Some points, each followed by its number:
[ -3  15  21 -13  22 -17   9   8   1 -10   9  -3  11  -3   1   0] 0
[ -1 -21  25 -69 -37 -76  13  11  16  35  -4   5  -2  21 -23  42] 1
[ 33  -1  -4 -20 -26 -24  33  -8  -8 -27   4  12  14 -13 -10 -15] 2
[-19   4  18 -18 -12   8  -6  14  -2   0 -21 -25  10 -38  -4  40] 3
[-31  95  53 -21  78  -9  40  29 -42 -38  37  -6  23  -6  13 -19] 4
[ -3 -12  -4 -32 -28 -16  35   9  21  -1 -22  33  -1   3 -13 -18] 5
[ 18   9 -17 -94 -40  21 -10 -13  47 -17  -6  49  22   4  39  41] 6
[-10 -10   4   5  32  31 -23  21  24  13   3 -11 -20 -24   6  14] 7
[ -7   0 -12 -13   9  -7 -17 -23  11   3   0 -17  -6  10  -2  16] 8
[-12  21  -8  38  29  55 -78 -39   3  -8  30  10  16 -11  43  22] 9
[-40  34  55  36  10 -12  16  24 -41  17   2  35 -31   9 -23 -59] 10
[-29  23  20  28 -10  -6 -37 -22  25  -2  23  -4  -3  33  24 -19] 11
[-24  81 -18  24  14  68 -32   0 -28 -19  11  18  48  34  70  14] 12
[ -7  61  -8  56 -12 -31  34  20 -38  15   8  10  16  35 -25 -50] 13
[ 12  18  25   0   3 -10  -7  -1  35  -1  21   2 -14  40  15 -23] 14
[  2 -10 -27 -36 -31   6   4  17 -23   9 -77   3  18 -31 -29  42] 15
[ -1 -10  38 -64 -12  -7 -18 -22  28 -10  34  14  19  -9   8  12] 16
[-17 -10 -32  -9 -12  22  15  33  22 -14   5  17  11 -32  30   9] 17
[-25   2  56 -21  28 -12  -7   1   9 -46  55  -4  27 -25  16 -61] 18
[ 16 -29 -56 -45  19  18 -80 -21  65 -20   1 -23 -12  52  23  58] 19
[-17  77  34  43 -12 -28  -8 -19  24  -9  19  14   4  73  13 -68] 20
[-45 -37  43  -6  26  16 -26   3 -14   9   7  -4 -38 -37  20  16] 21
[-17 -44 -26   0  36 -52 -38  -5 -14  -8 -45 -70  -3  60  -7  21] 22
[ -43  -63  -51  127   62   -1  -78   25   48   62  -37 -101   38   79   19   -8] 23
[  8   3 -35   0 -14 -35  16   4 -23   9 -49 -54  27  12 -33  22] 24
[-46 -46  46   5  30 -92   0  21 -19 -43 -30 -63 -13  31 -32 -92] 25
[ -3 -15  53 -79 -36   6 -12 -28  29 -11  37  33  21 -27  14  13] 26
[ -6   2  24  12  -7  29 -27   8 -28   7   0  12  12 -28 -19   9] 27
[ -4 -32 -41 -31 -23  24   3 -70  -7 -21 -13 -42  -3   5  34  75] 28
New points follow, each followed by the numbers of its five nearest points above by angle, seen from the average point of the numbered points, smallest number first.
[ 14   9  34  -1 -15  15 -38   2 -44  19 -20  12   5 -30 -26  24] 3 10 15 21 27
[ 11  -2 -34 -51  -7 -33 -14 -56  25  15   1 -28  11  32 -17  58] 1 8 19 24 28
[ -8   7   7  -2  10   1  -6   3  -8   1  12  17 -14  12   4 -15] 4 10 13 14 20
[-24 -19  35  18   0  -8  -4  -5 -56 -12 -11 -10  33 -44 -15  -7] 3 10 21 25 27
[-47 -40  21 -11   2  11 -12   3 -22   5 -15  18 -13 -23   2  -7] 3 7 10 21 27
[-93  67 118 101   9  58  73  72 -95 -12  36  26  -2 -86  -3 -71] 4 10 13 18 27
[ -3  66  15  -6  -4 -25  17 -30  10 -10  38   3  32  38  -5 -19] 4 11 13 14 20
[ -6   7  18   5   0  24 -10  13 -20  12   6   9  11 -22 -15   6] 3 7 10 21 27
[-30  50  27  10  13  -2 -60   1  56  36  -1  10 -26  34   4   5] 7 9 11 14 20
[ -5   0  -5   1   3  -5 -16 -19   3   6   7 -11  -2  10  -3   6] 8 9 19 23 28
[ 41 -71  48  -7  -2 -27  42   7 -26 -13  33   7 -28 -38   8  -9] 0 2 5 18 21
[ -5  -2 -22   8 -13   2  24  11  -2   3  -4  23   2 -14  14   4] 2 5 13 15 17
[ 11  20 -16  21  24  42 -70 -43  14 -14  16  11   5   7  22  12] 8 9 11 12 19
[ -8   7  25  27  -1  35 -28  16 -63  18 -20  14   4 -39 -34   4] 3 10 15 21 27
[-15  -1  -1  -5   6 -10 -13 -12  11   7   3 -10   0  12   1   9] 8 19 22 23 28
[  3  30  25 -15   9 -29  11 -10  -6  -9  22   6  33   3 -12  -6] 0 2 4 13 18
[ 12   5   2   9  -7  -8  13 -10  -6  -1   3  -3  -2   2 -11  -6] 2 5 10 13 24
[ 20 -29 -51 -44  19   6 -59 -10  57   3  -9 -25 -11  41  17  50] 6 8 19 22 28
[ 81 -57 -20 -41 -78  -5  71 -29  12   6   7  25  13 -41  19  64] 2 5 6 26 28
[-40  -4  12  18  24  13  -3  43  11  -2   4  -1   5  -8  -3  -9] 7 10 17 21 27
[ -4 -17 -21  -9  -5  15  28  17  21  -1  -3  14  -8 -13  16  11] 5 6 7 15 17
[ 22  -8  33  11 -40 -17  30 -20 -16  10  43 -20   6 -19  -5  21] 1 2 16 26 27
[ 20 -29 -40 -10 -28 -37   5  11  -3  23 -60 -72  20 -12 -30  35] 1 3 15 22 24
[-74  10  64  45 -15 -31  -1  42 -45  39 -25  19 -52  13 -65 -86] 10 13 20 25 27
[ 27  20 -67  -9  -6  94  23  49 -40  -7 -79  -1  -4  14  10  10] 12 15 17 24 27
[  6  11  -5  31  24  47 -72 -36  10  -4  25  19  15  -7  39  19] 7 9 11 12 19
[-21  -7 -17 -10  -3   8  45  49   1  13  -9  16  -5 -32  15   2] 3 5 7 15 17
[ 106  -40 -127  -16  -16   65   85   31 -108   11 -127   22   25  -46  -30   49] 2 5 15 17 24
[-20  13   7  10   6   7   0   3   0   4   3   9 -10   6  -4 -27] 10 11 13 14 20
[ 13  26  17 -12  23  36 -18 -31  22 -33  65  24  18 -30  55  28] 6 9 12 16 26
[   4  -23   50   54  -19   -2   10  -22  -60   43   16    9    4 -104  -36   11] 2 3 10 21 27
[ 72  13 -47  36 -23 -34  20  -7  -5  43  19 -34  13  31 -35  35] 1 2 8 13 24
[ 44 -47 -16 -16  -7  -6 -17  16   4  32  -2 -12  15 -32 -25  30] 1 3 7 15 24
[ -4   4  21   0   0  14 -20  10 -17   4  -1  21   7 -13 -18   5] 3 10 15 21 27
[ 42  -6  -1 -15 -28 -44  13   9  -9  -7 -46 -14  26  30 -33  -1] 1 2 5 15 24
[  93 -123   42    7  -20  -73   71   36  -73  -29   46  -36  -35  -69  -25  -32] 0 1 2 5 25
[ 24 -33 -30  -9 -23  16   0 -14  21   4  -7 -16  -7  -4   3  32] 8 15 17 19 28
[-41  83 -17  58  16  49 -22  36 -55   3  18   5  32  29  39 -27] 4 9 12 13 20
[ 20  23 -20  10 -31  -4  40 -18  14  -7   1  22  16 -18  -5   0] 2 5 13 15 17
[-61  34  48  35  13  29  41  32 -52  -8   2  19   5 -52  -4 -38] 0 4 10 13 27
[ 46 -83  65 -18  -7 -39  46  -1 -23 -14  52   9 -28 -24   4 -16] 0 2 16 18 26
[ -7  -9 -15 -15  -5  19  22  10  11 -14   4   8  -1 -23  20  17] 3 5 6 17 28
[ -2  -7   4 -11  -5   8 -22  -7  40  -2  10   1   8  21  18   1] 6 11 14 16 19
[-27  19  31  18   2  -8  15  12 -22  12   3  14 -13   1 -15 -35] 4 10 13 20 25
[-56  37  30  55  36   4  27   8  -7  -7  56  29 -24  -1  17 -61] 4 10 13 18 20
[ 47   8 -56  32  -5  -5  -2 -44  15  43  37 -31  15 -48 -17  54] 7 8 9 24 28
[ -9 -20  -4  24  20 -15  26  37 -24 -44   3 -19  31   0 -11 -63] 2 10 13 18 25
[   2   25  -37  -30  -37   56  -10   36  -98   21 -127   50   20   -5  -83   35] 3 5 15 24 27
[ -63   66    1  108   27  -55   84  100   17   10   13  -36    8   42  -45 -127] 4 10 13 20 25
[  0  34 -13  23 -19 -17  -6  -1 -28  19  -4   7  25  10 -25   0] 10 13 15 24 27
[-36 -10 -13  -8 -16  34   7   0  -6 -51 -21 -57  33  14  15  10] 3 12 22 24 28
[-51 -13  -4  -1  31  -3 -27 -32  -1  -1 -13  -6 -39  11  23 -19] 8 11 21 22 25
[ 40 -20 -68   2 -20 -50  23  10 -13  25 -62 -63  28  11 -34  39] 1 8 15 22 24
[ -4   9  17   2   0  -7   3  -1  -8   1  -5  22   4   4  -9 -31] 2 5 10 13 20
[  6  -9 -19  -5 -18 -27  12   5   3   6 -28 -35  19  -3 -26   7] 1 2 15 22 24
[-11 -24   5 -16  15  -3 -23 -12  -2  11 -20  -1 -33  -3   0  14] 7 8 15 21 22
[ -7   5  29 -22  -9  -9 -10  32  13 -17  16   8   5 -41   3 -32] 0 16 17 18 26
[ -2 -11   2   1  16 -16 -13 -10 -19  -9   4 -10 -10  13  -8  11] 8 22 24 25 28
[ -2  22  -4  48  38  42 -66 -38  -5  -2  24   3  14  -7  32   6] 7 9 11 12 27
[ 45 -18 -53 -11  -8  15  35  43 -50  14 -76  18   6   3 -22 -14] 2 5 13 15 24
[  59  -48 -100  -11  -70 -114   53   18  -47   26 -126 -127   64  -11  -82   58] 1 2 15 22 24
[-38  28  15  42  31  22   9  11  -1   1  38  21 -18  -1  14 -35] 4 10 11 13 20
[-59  49  26  39  40  19  26  25  -9  -3  51  25 -26  18   4 -54] 4 10 13 18 20
